In the rows, 128 means zero.
Each named move below is a turn or a mirror, shown by a few rows before and after it. Which moves, in which order, take the first row of each later pair to the second? The first pair is answered.
j_746 (before |-> after):
[134 117  96 105 138 154 152 140 116 131  85] |-> [127 116  94 105 147 154 143 140 121 138  83]
[116 180 126  76 100 167 157 126 112  88 146] |-> [ 76 181 119  74 148 164 113 122 136 125 143]
[ 99 123 131 139 119 158 144 100 117 131 138] |-> [ 95 123 131 138 124 158 142 100 120 132 137]
j_350 (before |-> after):
[102 183 125 110 107 153 109 166 104 121 142] |-> [ 68 160 119 122 151 115  89 144 122 145 144]
[130 149 118 113 128 159 106 141 131 132 119] |-> [115 131 122 128 155 112 100 125 142 144 125]
[122 178 144 112 107 161 154 135 119 117 159] |-> [ 76 164 129 116 153 156 129 118 135 146 152]
j_932 (before |-> after):
[140 167  90  88 107 189  95 145 115 128 114] |-> [134 166  87  87 102 192 107 141 110 121 116]
[ 67 140 112 110 161 143 149  84 113 154 139] |-> [ 94 141 136 111 180 132  90 119 133 186 126]
[113 125 112 126 129 157 119 140 110 126 100] |-> [114 123 113 127 129 157 115 142 112 125 100]
[104  70 103 158 145  98 179  69 112 122 106] |-> [145  71 136 160 172  81  92 118 140 168  89]
j_673 (before |-> after):
[156  97 140 139 105 135 136 132 126 123 111] |-> [135 105 127 128 112 168 129 129 127 127 105]
[140 106 130 145 127 114 113 136 122 122 107] |-> [141 108 123 140 117 132 124 135 113 112 105]
[143 142 119 108 113 176 132 145 111  92 116] |-> [114 146 119 103 150 171  89 149 135 124 118]
[ 85 146 110 131 165 123 103 117 148 126 146] |-> [121 131 130 147 150  74 113 120 145 114 156]

Each pair is 2 to 3 moves apart.
[ 78 107 102  80 132 156  65 134 160 178 104] |-> [187 110 157 101  61  83  94 167 139 132 130] : j_673, j_350
[ 84 120  81 135 149 177 148 102 123 147  98] |-> [161  99 131 158 154 103  90 148 140 171  90] : j_746, j_932, j_350
[122 104 122 134 159 126 103 116 137 136  88] |-> [148 106 120 132 124 150 134 121 117 110  80] : j_673, j_673, j_350
[148 139 140 119  93 144 160 144 116 118 122] |-> [123 136 120 112 110 172 155 132 119 130 108] : j_350, j_746
[ 68  96  91 115 154 165 155  80 126 141 131] |-> [122  76 118 142 123  88 187  79 113 114 149] : j_932, j_673, j_932
[161 123 140 140 100 120 150 132 117 105 121] |-> [114 132 126 124 148 153  95 137 142 149 110] : j_350, j_673
[107  92 119 131 120 102 122 139  98  77 152] |-> [ 84 111 107 113 132 151  96 148 104  91 145] : j_350, j_673
[169 161 150 114 100 157 108 155 116 124 119] |-> [129 125 146 138 158  78  88 123 140 159 126] : j_350, j_350
[132  72 104 156 128 105 163  98 117 119 120] |-> [120  94  86 134 124 176 155 108 114 122 105] : j_350, j_350
[132 128 124 120 146 169  90 151 133 153  99] |-> [186 117 148 135 112 117 117 158 118 126 111] : j_673, j_746
[153 175 173 124 124 112  84 210 157 121 122] |-> [176 163 178 133 109  92 106 207 145 106 122] : j_673, j_746, j_673
[ 94 122 100 113 127 176 164  95 126 121 140] |-> [125 111 142 139 139  69 140 104 143 133 172] : j_673, j_350, j_746
[106 118 147 144 155  47 137 105 139 137 168] |-> [ 52 144 108 110 166 156 124 105 141 150 148] : j_350, j_673, j_350
[127 105 132 140 151 107  84 140 153 159 118] |-> [105 118 107 121 142 173  98 132 144 151 106] : j_746, j_673, j_746
[154 142 122 114  96 158 132 134 113 118 126] |-> [155 136 137 121 128 119  88 144 135 150 130] : j_932, j_746, j_673
[140 147 151 136 129 101 128 135 133 122 170] |-> [111 151 139 127 153 125 106 138 144 142 162] : j_350, j_746, j_350
[108  98 151 147 137  96  88 118 119 183 105] |-> [ 63 105 132 140 139 107 118  90 114 168 123] : j_932, j_350, j_746
[100 132 126 125 147  99  88 116 130 152 100] |-> [148 157 140 112  87 135 115 144 105 115 101] : j_350, j_350
[144 121 135 127 102 139 159 132 113 104 115] |-> [143 126 132 120 105 161 144 139 113 111 107] : j_932, j_673, j_932
[132 131 135 148 124  85 140 112 113 116 148] |-> [ 93 140 109 129 136 155 135 104 114 125 130] : j_673, j_350, j_746
[105 139 114 105 150 185  98 151 114 156 120] |-> [125 128 130 129 106 104 181 119  88 100 164] : j_673, j_350, j_932
[211 107 176 154 104  61 104 165 135 126 127] |-> [136 143 112 103 110 241 103 160 125 131  88] : j_673, j_673, j_932
[109 149 129 109 103 172 136 122 131  99 121] |-> [155 143 160 121 101 134 103 154 139 109 119] : j_932, j_673, j_746
[141 172 160 125  73 109 163 145 104  69 171] |-> [128 188 160 102 117 167  69 186 134 126 138] : j_673, j_932
[124 135 130 162  85 101 181 123 112 115 146] |-> [141 157 138 148  70 135 167 148 112 113 142] : j_746, j_673, j_350
[104 107 109 131 145 133 133 103 124 134 132] |-> [126 122 115 125 115 154 150 114 109 115 135] : j_673, j_350, j_673
[178 124 109 132  83 199 169 142  92 108  57] |-> [226 119 161 163  83  80 151 157 108 111  96] : j_746, j_350, j_350
[166  82 136 145 136  79 125 131 129 136 100] |-> [192 107 141 126 101 128 135 150 116 116  97] : j_746, j_350
[120 118 105 133 112 155 175 100 107 103 120] |-> [ 91 110 114 145 162  97 133  94 137 140 132] : j_746, j_673, j_932
[155 147 145 110 111 190 111 171 110 130 110] |-> [109 144 120 106 111 201 158 133 100 112 122] : j_746, j_932
[170 127 149 131 140 143 112 161 131 122 115] |-> [100 127 122 127 176 151 118 127 141 133 126] : j_932, j_746
[ 64  87  74 130 177 166 134  80 131 152  90] |-> [ 94  75  73 137 140 160 185  70 106 116  89] : j_746, j_350
[120 115 114 124 142 148 121 127 126 142 100] |-> [133 103 121 140 132 107 145 115 120 126 112] : j_932, j_350, j_746
[130 147 124 118  97 153 156 122 113  97 139] |-> [ 81 148 119 124 139 122 135 105 134 121 157] : j_673, j_673, j_932
[197  76 131 121 119 117  96 122  95 159  81] |-> [149  89  92 104 113 182 133  93  79 143  77] : j_673, j_673, j_932
[167 110 151 143 164  64  77 150 139 150 112] |-> [164 126 107 113  98 190 159 133  92  92  87] : j_673, j_673
[130 138 121 104 106 161 127 115 128 123 121] |-> [157 134 137 115  94 125 133 121 128 115 128] : j_746, j_673, j_746
[131  86 106 141 137 102 161  87 115 120 102] |-> [163  98 120 139 111 103 167 103 106 104 110] : j_746, j_350
[128 116 101 127 114 151 185 103 105 108 118] |-> [138 101 132 146 162  75 111 123 141 156 123] : j_746, j_932, j_673
[150 182 160 163 106 169 137 184 114 116 128] |-> [143 172 174 175 141 116 100 185 136 145 135] : j_746, j_673
[146 151 134 104 105 162 125 192 134 116 136] |-> [163 134 137 118  89 126 158 178 121  97 143] : j_673, j_350, j_746
[149  90 139 145 131  72  99 124 109 158 139] |-> [ 89 118  99 119 111 148 157  89  90 124 151] : j_350, j_746, j_932
[ 54 125 110 143 152  94 123  94 134 140 147] |-> [ 99 117 118 151  99  87 177  92 106  98 147] : j_673, j_673
[103 113 133 132 157  91 136  99 136 142 120] |-> [ 91 119 115 119 141 141 158  93 122 129 112] : j_673, j_673, j_673
[128  95 121 154 114 101 180  89 132 141 140] |-> [122  94 117 154 124  99 173  89 135 147 140] : j_746, j_673
[130 105 114 115 150 169  75 156 108 162  97] |-> [189  96 149 138 108  98 111 162  95 129 121] : j_350, j_350
[156 130 139 106 142 113  92 164 140 130 139] |-> [149 132 136 102 145 125  86 164 142 134 137] : j_350, j_350
[153 111 124 148  96  82 154 129 109 113 132] |-> [154 135 117 127  79 152 147 149 105 109 118] : j_746, j_673, j_350
[168 101 148 143 127 106 105 145 127 138 113] |-> [150 108 141 135 142 125  86 148 135 154 110] : j_350, j_746, j_350
[188 103 154 130  84  69  93 108 126  99 121] |-> [103 126 124 103 146 137  34 105 155 150 109] : j_673, j_673, j_673
[109  92 124 132 144 171 136 120 124 127 104] |-> [ 94  90 125 137 155 145 140 109 129 130 118] : j_673, j_932
[178 131 150 130 123 134 118 153 114 141 113] |-> [124 129 119 128 123 142 179 103 100 114 130] : j_746, j_350, j_932
[ 98  89 123 123 127  92 127 122 154 121 125] |-> [ 83 100 111 109 131 132 116 125 153 127 115] : j_350, j_350, j_350
[141 131 144 137 129 120  97 141 142 153 119] |-> [150 138 146 133 118 135  99 147 137 147 116] : j_350, j_350
[ 94 124 101 118 122 160 173  92 111 115 129] |-> [159 109 154 141 143  78  94 140 138 153 125] : j_746, j_932, j_673
[137 123 130 141 122 161 175 114  92 117 103] |-> [123 109 148 158 170  92 128 114 121 155 114] : j_673, j_932, j_350
[125  99 103 144 113 112 169  83 108 119 123] |-> [ 95 110  88 129 134 155 145  86 118 136 111] : j_350, j_350, j_746
[164  97 122 138  62 134 213 116  87  67 119] |-> [125  78 148 164 157  11 123 113 144 137 141] : j_350, j_673, j_350
[ 90 113 111 123 158 154 105 128 138 153 100] |-> [ 90 101 101 129 137 145 154 103 120 127 105] : j_932, j_746, j_350
[180 121 119 139  85 155 184 120  98  82 108] |-> [159 114 152 159 164  55  89 134 153 150 128] : j_673, j_673, j_673
[108 117  98 129 144 207 160 110 120 113 117] |-> [144  91 140 156 184 105  93 135 152 158 118] : j_932, j_350
[ 99 112  94 133 162 162 128 116 117 158  97] |-> [108  98  90 139 149 152 154 103 105 144  97] : j_746, j_350
[104 156  98  93 109 203 146  94 117 100 154] |-> [ 94 109 121 134 167  67 119  70 146 135 172] : j_350, j_673
[161 120 144 159 132  71  59 126 120 151 115] |-> [ 75 121 100 155 152  90 114  65 115 137 135] : j_932, j_746
[153 140 136 137 113  99 157 129 117 112 144] |-> [ 99 140 119 133 149 103 145 106 131 130 149] : j_746, j_932
[159 102 113 136 104 168 154 131 108 116  89] |-> [123  82 112 155 140  91 159 100 124 129 113] : j_746, j_350, j_932
[ 97  97  95 145 179 139 110 105 141 149  95] |-> [137  95 101 150 119 129 183  94 106  94 109] : j_932, j_350, j_673
